128 stands for zero in the data rows.
Here are some points:
tensor([153, 122, 166, 084, 102, 192, 094, 103, 112, 140, 126, 142])
tensor([116, 182, 155, 132, 090, 132, 097, 138, 138, 112, 100, 144])
tensor([150, 095, 125, 093, 139, 101, 100, 141, 121, 162, 149, 160])
tensor([133, 115, 159, 146, 140, 105, 111, 119, 158, 123, 113, 115])
tensor([176, 116, 100, 189, 105, 108, 087, 148, 147, 111, 106, 144])
tensor([156, 148, 162, 158, 114, 099, 131, 185, 109, 085, 102, 086])
tensor([156, 096, 224, 098, 167, 102, 116, 122, 156, 112, 096, 093])
tensor([152, 176, 105, 125, 137, 124, 112, 117, 157, 128, 100, 102])
tensor([094, 097, 124, 141, 175, 108, 109, 139, 096, 167, 150, 136])
tensor([187, 181, 137, 120, 088, 097, 183, 077, 120, 152, 101, 092])
tensor([094, 093, 092, 163, 122, 181, 088, 141, 145, 127, 135, 155])
tensor([154, 124, 117, 091, 118, 239, 098, 132, 134, 103, 094, 132])
tensor([139, 100, 143, 140, 178, 165, 127, 110, 138, 098, 103, 096])
tensor([109, 136, 166, 147, 095, 095, 104, 177, 170, 112, 100, 126])
tensor([122, 135, 097, 109, 099, 114, 144, 158, 162, 115, 112, 171])
tensor([096, 111, 109, 151, 120, 136, 101, 160, 131, 150, 117, 153])
tensor([207, 105, 104, 092, 110, 128, 106, 154, 153, 134, 101, 142])
tensor([093, 145, 102, 140, 122, 128, 117, 120, 136, 143, 135, 156])
tensor([124, 139, 111, 098, 136, 144, 101, 157, 186, 117, 109, 111])
tensor([159, 087, 123, 201, 086, 132, 141, 177, 137, 090, 101, 101])
tensor([103, 121, 106, 137, 105, 142, 117, 151, 110, 164, 157, 123])
10 more points follow, each with its number after it:
tensor([202, 122, 126, 121, 123, 102, 140, 184, 134, 089, 101, 093]) 0
tensor([146, 158, 101, 102, 099, 104, 155, 153, 157, 099, 103, 157]) 1
tensor([182, 194, 104, 093, 094, 156, 111, 134, 159, 106, 103, 102]) 2
tensor([175, 144, 096, 136, 103, 095, 125, 146, 141, 130, 098, 146]) 3
tensor([140, 085, 160, 143, 138, 207, 093, 129, 144, 098, 101, 099]) 4
tensor([089, 101, 116, 111, 134, 102, 248, 083, 080, 124, 243, 105]) 5
tensor([092, 091, 199, 146, 088, 091, 115, 137, 139, 144, 130, 164]) 6
tensor([097, 129, 150, 110, 145, 111, 120, 153, 172, 124, 104, 121]) 7
tensor([165, 110, 095, 131, 108, 113, 101, 127, 121, 157, 148, 161]) 8
tensor([129, 140, 146, 095, 175, 155, 129, 127, 153, 097, 103, 089]) 9
Which of these numbered points is nearest to each point below, looking only along the 4 directions in which the first points spread most? Its number follows each.
tensor([159, 255, 112, 107, 145, 134, 110, 153, 091, 081, 097, 085]) > 2
tensor([191, 153, 112, 149, 106, 145, 125, 174, 114, 085, 097, 086]) > 0
tensor([092, 196, 104, 113, 151, 083, 120, 098, 090, 154, 208, 129]) > 5
tensor([115, 141, 143, 217, 101, 112, 128, 186, 117, 086, 104, 086]) > 0
tensor([105, 109, 112, 102, 114, 150, 136, 127, 134, 156, 127, 165]) > 8
tensor([176, 099, 087, 211, 105, 120, 100, 120, 135, 128, 116, 139]) > 3
tensor([156, 087, 120, 155, 098, 246, 094, 128, 129, 101, 097, 125]) > 4
tensor([097, 137, 169, 113, 131, 096, 107, 159, 172, 123, 106, 127]) > 7
tensor([190, 134, 115, 105, 138, 112, 105, 131, 187, 116, 107, 095]) > 0
tensor([147, 114, 109, 115, 199, 105, 096, 129, 142, 119, 121, 140]) > 7
tensor([132, 115, 119, 139, 097, 135, 150, 102, 104, 157, 132, 153]) > 8
tensor([120, 089, 155, 140, 141, 081, 109, 146, 120, 153, 144, 139]) > 6
tensor([190, 155, 092, 094, 140, 096, 105, 121, 139, 139, 121, 144]) > 1
tensor([095, 108, 170, 162, 112, 100, 092, 147, 135, 133, 135, 144]) > 6
tensor([149, 159, 148, 186, 092, 097, 145, 097, 081, 127, 149, 107]) > 3
tensor([127, 115, 121, 101, 201, 161, 114, 108, 158, 118, 109, 104]) > 9
tensor([095, 124, 157, 090, 125, 123, 143, 092, 090, 154, 209, 134]) > 5
tensor([137, 110, 133, 110, 165, 139, 105, 130, 097, 151, 130, 130]) > 7
tensor([118, 116, 176, 115, 119, 090, 154, 096, 088, 145, 199, 119]) > 5
tensor([118, 175, 127, 177, 177, 122, 104, 169, 103, 083, 097, 084]) > 7
